Each named move below is a turn or a mirror, shown by a few rows before and after it. Which moves, in which order, take the first row of each later pair to the second? The first pair is answered.
K (before -> after):
[ 17   1   1  16  -7  -1   1   7   2  -3   6  20 -17   3   4  11]  ->  [ 15   1  -2  16  -5  -7  -7   8   7  -5  -3  13 -21   1   2  18]
[  0 -15  25  -4 -11  26  13  -2 -18  -3  17   5  20  12   4 -12]  ->  [ -5  -7   7 -11   5  -3 -15  -1   7  -8 -29 -39   5  -5  -3  21]
[  3  14 -15  22   2 -11 -22   4   5   0  12   3 -25  18  15  34]  ->  [  5  11  -9  26  -3   1  -9   6  -6   2  31  19 -18  25  18  22]
[ 24   9 -13  12 -15 -13  17   4  19   9  10   8  25 -16  23  -7]  ->  [ 23  10 -17  10 -10 -22  10   4  26   7  -2  -3  21 -20  21   0]
T (before -> after):
[  1  10  10  -8 -36  17  -6  -7 -29 -28   3  36   4  -2   0 -18]  ->  [ -9   3  17 -17 -30  14  -8  -8 -34 -29  -1  25   5  -5  -6 -18]
[ -3 -12   4  -4  -3  -3  -9   7 -28   3  13  18 -17  11  -5   5]  ->  [  0  -8   2  -1  -5  -2  -6   7 -25   3  17  22 -17  12  -3   6]
[  9  12 -31  13   0  -5 -25 -25  23 -23 -22 -23 -11 -21  -2  19]  ->  [  5   8 -25   8   2  -5 -27 -26  22 -24 -23 -29 -14 -21  -5  19]
[  7 -20 -23  -1  27 -19 -22   6   9  -4 -28 -23  -2   1  -5   8]  ->  [ 24 -12 -37  15  19 -14 -17  10  19  -1 -19  -6  -2   5   6   9]
Y (before -> after):
[11  1  4  2 -4  4  2  3  5  5 14 -8  9 -5  1  5]  ->  [13  4  1  6 -1  0  1  8  0  4 14 -2 -2  4  0  8]
[-26  12  -2   1   6   0   9  35  -9 -21  -1 -23  -9  27 -26  -9]  ->  [-27  13  -2  -6  -5   7   9  22  12 -16  -7 -44  21   1 -17 -13]
[ 25   7 -23   4 -13  12   0  -6  24  -3  -9 -14  22 -12   9  11]  ->  [ 13  -5  -8   4   2   8   5  13 -27 -11  12  18 -19  28 -10   5]
P (before -> after):
[  8  -1  -8 -10   8  -4 -23 -23   0  19   9 -15  18  10 -15 -14]  ->  [ 17   6 -20   1   5  -4 -23 -21  10  19   8  -9  16  11  -8 -10]
[-28  -7   5 -21  25   3 -26   5  -6  13 -11 -32 -12  -5  -7   1]  ->  [-14   6 -13 -11  16   3 -25   0  19  15 -18 -36   0 -18   4   6]
[ 11  -2 -15  -5 -24  38  22  -5 -15  -3   6  -6  19  -9  12 -24]  ->  [ 18   2 -21   4 -25  37  22   0 -14  -3   8   1  10  -3  14 -21]
Now pairs of rows:
Between the rows of a pair lie 2 to 3 moves.
[  7  -2 -31  -1  -9   5   1  15   6   2  17  21 -20 -11  13  18]  ->  [  6  -5 -26  -4 -11   7   4  16   1   2  23  24 -19  -9  13  12]
Y Y P
[ -4   0   3   7   0  -1   5  18 -13   4  13  24 -17  12  -7  -1]  ->  [  1   4   0   9  -1  -1   5  18 -10   3  12  26 -17  12  -4   1]
K T K
[  4   3   4  16  -9  22  19  -5   2  10  30  28  11  10   6 -15]  ->  [-13  -9  21  -4  -5  24  14 -13  -5  11  24   7  22   2  -4 -23]
P P T
[  4   3   2  12   8 -38 -18  12 -16   0 -34 -13  -6  -3 -16  27]  ->  [  7  -3  12  21   0 -22   3  20 -40   0  -2  26 -11  19 -14   7]
T P K
[ -3  -4   4  -3  -3  12   7  -1  -6   0   1   3  11  -8   2 -11]  ->  [  6   4 -10   6  -6   9   4   1   6   1  -1   4  10  -8   9  -5]
K T K
[  8   5  -6  -4  -2   1  -8  -9  23   3 -16 -25   3 -26  -4  17]  ->  [ 12  -2  12   6  -9  23  16  -1 -13   5  27  24  -2   5  -3  -9]
K Y Y
[ -2   3  -4  -1  13 -21 -19   7  -7  -5 -19  -1 -34  14  -6  16]  ->  [-19 -15  30 -18   3   6   0  -6 -25   2   8   3   2   7  -8 -18]
K P
[ -5  -6  16 -10 -25  14  14 -10   5  13  24  14  29 -15  -1 -21]  ->  [  1  -1  12   0 -22  12  17  -1  -6  12  32  32  10   2  -1 -19]
P Y Y
[-12 -18  30 -14 -13  22  21  -3 -29   7  25  16  25  -2  -5 -32]  ->  [ 32  25 -39  25 -17  -7  -5   8  33   4 -13   8   3 -13  18  16]
K T
[-17 -10  -7  -8   6 -13   5  -4  -4   4 -15  -8 -35  22  -6  38]  ->  [-21 -22  16 -13  -6  12  29 -11 -21  10  16  12 -12  25  -3   8]
P K
[ 41  12 -41  31 -15  -6  -1  28  -5  -1   2  32 -45  36  -1  10]  ->  [-21 -29  21 -40  -6   4 -12 -19  -3   7 -24 -60  25 -25 -19 -18]
P K Y
[  2   5 -25  -9 -18 -12 -17   7  28  -3 -25   0  -9  -2   3  16]  ->  [-15 -14  14 -22 -26  15   9  -1  -5   3  13  18  13   4  -1 -21]
K P P
[-22   5  16 -19  -2  17   1 -13  -8   0  -7 -27 -20  18 -14   5]  ->  [-15   7  17 -16 -15  30  11 -21   8   6   1 -26   5   5  -2  -6]
K P K
[ -8 -22  17 -12  -2  10   1  -4 -11 -10  12  -6  29  -7  -9   1]  ->  [ 19  -3 -10  15 -14  12   6   2  10  -9  18  15  25  -1   7   8]
T P Y
[  7  12  -2  22 -18   9  11  16  29  22  -8 -19  15 -28  11  16]  ->  [ 10  16  -9  27 -15   0   5  23  28  19 -15 -16  -1 -21   9  25]
T P
[ 4 -3 -7  6  0  8  0  5  4 -6  0  3 -3 -6  9 17]  ->  [-1 -5 -3  2  5  4 -3  6 -3 -7 -2 -1 -8 -3  4 20]
K P K
